In the rows, 128 means zero.
A single turn carries every row of the set below to another of its rows. Some are shown first; where does it send the rows asked next?
Zaso: [159 104 116 117 126 142 136  75 147  99 148 136 112 119 129 147 119 176
 110 117 121  98 146 155 141 138 137 134 108 141 106 160 132 148 148 100
 108 127 145 163 113 104 100  80 150 111 147]
lok: [156 116 110 111 167  95 126  99 119 104 138 137 156 117 159 145 111 131
 127  94 138 122 150 136 128 108 119 151 133 128 129 159 125 143 110 105
  97 110 147 152 132  82 120 106 115 144 153]
dimu: [140 125 128 152 107 111 127 113 131 118 173 135 118 115 130 137 107 105
 132 168 162 147 158  89 128 116 146 142 128 153 140 144 127 143 116 132
 127 127 121 157 100 111 108  91 104 104 143]
vum: [148 136 106 128 141 156 115 115 112 113 155 112 163 117 124 127 132 159
 138 108 135 133 171 148 142 150 151 121 139 101 125 172  93 137 110 113
 144 131 114 158 131 132  87 126 137 143 158]
vope: [142  94 108 159 108 115 129 118 141 125 118 139 173 117 139 130 125 159
 129 137 142 146 166 113 119 132 112 132 115 133 145 189 111 121  98 109
 135 178 123 142 108 125 136 109  99 132 134]
kolup: [114 123 118 149 160 111 154 109 144 100 129 133 133 102 137 133 161 137
 122  84 109 131 130 137 143  88 150 106 137 137 136 135 122 119 102 105
 123 108 140 158 118 124 108 116 147  99 152]
pef: [139  95 133 161  94 127 140 103 134 107 138 146 150  98 126 140 149 161
 104 132 168 114 141 140 102 130 154 139 130 108 140 161 106 124 149 104
 112 114 130 167 113  91 129  77 138 100 145]
bureb: [130 124 106 122 102 133 161 123 160 126 138 132 142  86 123 133 153 150
  98 125 155 116 144 188 121 125 141 142 116 128 154 154 143 129 112 117
 102 127 142 142 139 131 138 125 103 148 153]
Zore: [157 115 156 145 143 122 116  96 139 123 192 162 137  98 106 114 128 131
 137 112 145 144 154 121 108 103 121 138 117 141  97 154 107 135 118 114
 135 151 132 167 125 104  97 121 108 138 141]
Zof: [143  92 107 149 139 123 154 136 130 133 157 125 126  95 113 113 133 143
 133 138 132 115 139 104  89 107  90 148  91 129 135 178 141 135 139 133
 116 129 116 159 107 127 128 102 127 145 128]
Mup: [132 122 144 128 130 124 168 110 103 110 124 139 107 142  88 131 114 158
 141 154 129 120 157 119 153 117 156 131 118 140 126 162 124 130 118 108
 100 146 128 165 101  79 120 117 129 121 119]
bimo: [105 110 160 125 116 125 138 147 120 120 133 123 142 100 159 150 133 152
 119 128 106 136 141 132 141 131 176 123 147 116 114 170 122 121 107 139
 128 150 118 171 127 142 104 119 134 133 118]
bazi: [128 109 120 125 113 161 147  97 115 108 171 114 130 109 132 123 126 154
 144 129 136 131 155 146 105 115 144 128 121 127  95 155 114 168 113 136
 129 147  83 154 117 148  89  87 130  96 119]
Sir: [138 111 127 133 155 105 126 125 138 109 145 135 165 122 121 136 115 142
 132 127 143 105 161  84 173  89 145 116 110 160 129 182 112 153  85 130
 128 149 112 159 131 120 131 123 143  95 128]
zisid: [135 113 108 132 143 141 147  92 122 145 129 122 157 117 117 149 148 154
 100 127 143 127 170 115 108 102 140 147 112 104 110 160 128 134 118 104
 176 124 151 154 122 104 116 138 149 116 129]
Sis: [147 125 111 116 150 142 106 101 146  95 147 143 108 114 113 136 116 169
 110 122  93 120 168 146 124 120 151 112 110 103 128 171 135 149 121  96
 138 132 135 180 124 112  90 125 150 106 128]
Vakiv: [119  94 125 125 108 124 129  87 132 111 159 135 144  81 160 134 122 128
 125 112 150 116 141 141 100 104 121 130 133 151  96 139 142 152  90 136
 119 145 104 159 141 147 123  74 115  89 145]
kuli: [138 123 114  99 158 141 111 145 109  94 151 110 117 108 111 149 112 143
 117 137 134 106 159 155 153 128 138 137 124 119 118 158 154 127 112 146
 104 153 122 145 128 122 146 135 138 141 150]
saf: [142 114 132 138 151  93 121 129 148 120 145 147 174 120 122 138 116 152
 138 121 147 100 171 120 175 106 120 116 112 144 143 184 122 142  94 153
 108 142 110 154 134 122 132 121 139  97 134]
kunam: [118  89 129 117 104 127 142  92 137 106 158 123 141  85 161 133 123 131
 127 116 141 120 145 146  99  98 125 131 138 149  95 138 142 157  94 130
 120 149 100 161 132 145 121  74 118  93 138]
Lod: [127 114 115 118 122 146 137 126 111  92 146 130 124  67 117 153 146 133
 107 112 136 141 122 108 125  93 170 128 120 144 111 143  99 132 109  77
 113 145 128 170 133 129 127  87 123 116 158]
Sotid: [127 123  78 150 132 134 117 126 117 110 118 131 142 106  91 115 118 137
 112 132 126 111 198 122 141 106 123 113 109 102 159 162 137 131  95 110
 142 139 121 164 129 130 140 125 133 112 164]
tozo: [156 118 133 141 108 142 122 126 119 112 138 124 108 119 128 108 117 102
 141 139 132 112 157 110 129 122 116 127 141 140 113 165 128 128 118  90
 132 167 101 168  92 123 118  86 116 159 152]
neku: [137 129 136 155 126 106 162  83 133 106 119 133 148  88 124 122 133 101
 126 111 159  97 168 159 127 122 117 123  97 148 126 141 111 150 105 121
 115 112 117 153 137 124 142  90 137 114 172]
pulur: [126 131 119 140 118 158 148  96 136 125 152 121 157 115 115 116  91 147
 124 121 126 104 165 136 110  96 131 126 113 135 106 129 105 144 146 125
 138 108 119 202 116 144 109 127 131 133 163]
Pogu: [139 122 116 106 137 152 102 138 124  88 149 113 138 120 105 145 108 161
 114 157 158  99 153 154 132 131 146 145 117 111 120 161 151 127 137 145
 110 152 120 155 126 110 142 136 125 135 141]
kibe: [104  96 133 148 125 106 125  99 146 103 139 147 146 143 124 130 118 149
 130 152 161  88 141 143 131 143 132 140 146 136 121 162 124 133 103  99
 130 143  71 155 131 127 129 114 117 136 165]
fofer: [121 116 100 124 144 150 129 114 137 138 125 148 119  86 141 126 135 123
 119 113 131 134 176 109 103 120 154 121 100 164 150 166 107 122 132 134
 152 143 121 148 125 118 139 126 115 142 162]
dur: [160 129 118 133 129  97 144 121 140 118 154 130 142  83 121 150 114 136
 105 128 161 113 157  79 128 105 153 142 142 139 156 141 143 152 115 121
  88 141 144 146 108  98 114  85 120 117 154]
sunuk: [127 136  93 147 160 118 147 121 161  84 107 124 156 112 130 126 123 155
 121 107 117 145 141 138 127  99 128 107 111 142 144 151 124 118  93 129
 141 135 129 149 108 135 129 155 120 125 147]
Zomog: [166 131 119 140 109 131 145 126 165 135 123 137 140 118 128 104 147 127
 115 148 172 101 146 141 124 113 127 150 125 133 151 180 151 150 100 119
 131 140 128 145 105 119 139 130 106 153 137]
Sas: [117 128 113 149 161 115 154 113 141  91 125 133 137  98 135 133 154 138
 128  85 114 128 127 140 144  93 145 105 139 144 144 139 122 121 100 122
 126 104 139 155 121 124 104 121 149 100 154]
Vame: [149  94 113 116 114 142 137 147 132 107 143 143 158  94 142 144 128 144
  73  92 104 118 164 155 126  92 128 143  93 134 121 145 143 143 116 128
 100 131 131 163 132 136 116  86 131 142 126]
Som: [132 121 102 133 105 130 152 124 163 126 137 137 142  87 119 125 157 149
 102 133 161 109 139 186 123 125 140 150 118 128 154 158 145 141 108 115
 102 130 143 138 142 130 137 127 108 139 153]
rugos: [ 94  80 136 137 115 124 123 115 146 103 137 152 140 148 140 126 128 143
 113 144 139  98 154 158 120 143 126 142 123 142 117 164 135 142 104 116
 136 131  68 154 125 133 123 126 112 139 147]
Bufi: [154 106 133 151 102 135 135 129 104 120 165 118 141 124 120 124 112 130
 142 137 122 160 176 148 149 114 114 116 117 125 101 155 124 110 120 130
 133 119 132 178 118 133 101  99 138 104 113]
zegi: [165 108 126 108 130 142 132  81 146  95 147 134 107 118 130 154 121 172
 110 119 118 105 154 159 136 139 140 132 113 145 111 161 140 147 140 100
 110 122 150 165 114 103  96  88 152 111 142]
koru: [122 108 149 144 104 125 165 111 108 118 116 134 112 133  84 130 121 156
 116 156 134 111 165 127 157 108 164 121 121 150 108 153 127 120 110 104
 109 158 118 170 105 104 121 102 129 102 128]
zenen: [101 124 177 143 129 117 135 148 131 120 131 124 147  88 142 131 129 129
 128 128 121 133 144 140 129 123 163 115 132 120 125 157 113 136  92 147
 136 147 108 170 135 149 109 129 140 123 120]
pobuk: [150 128 116 139 123  98 140 120 146 115 158 131 143  89 122 149 117 132
 107 137 155 115 156  80 130 104 158 142 136 146 155 137 137 153 114 117
  89 151 142 150 103  93 111  83 112 111 156]

Mup -> zenen
neku -> pef
And these:
zegi -> Sas
Bufi -> vum
koru -> bimo
bazi -> Sis
Zaso -> kolup
fofer -> Zof

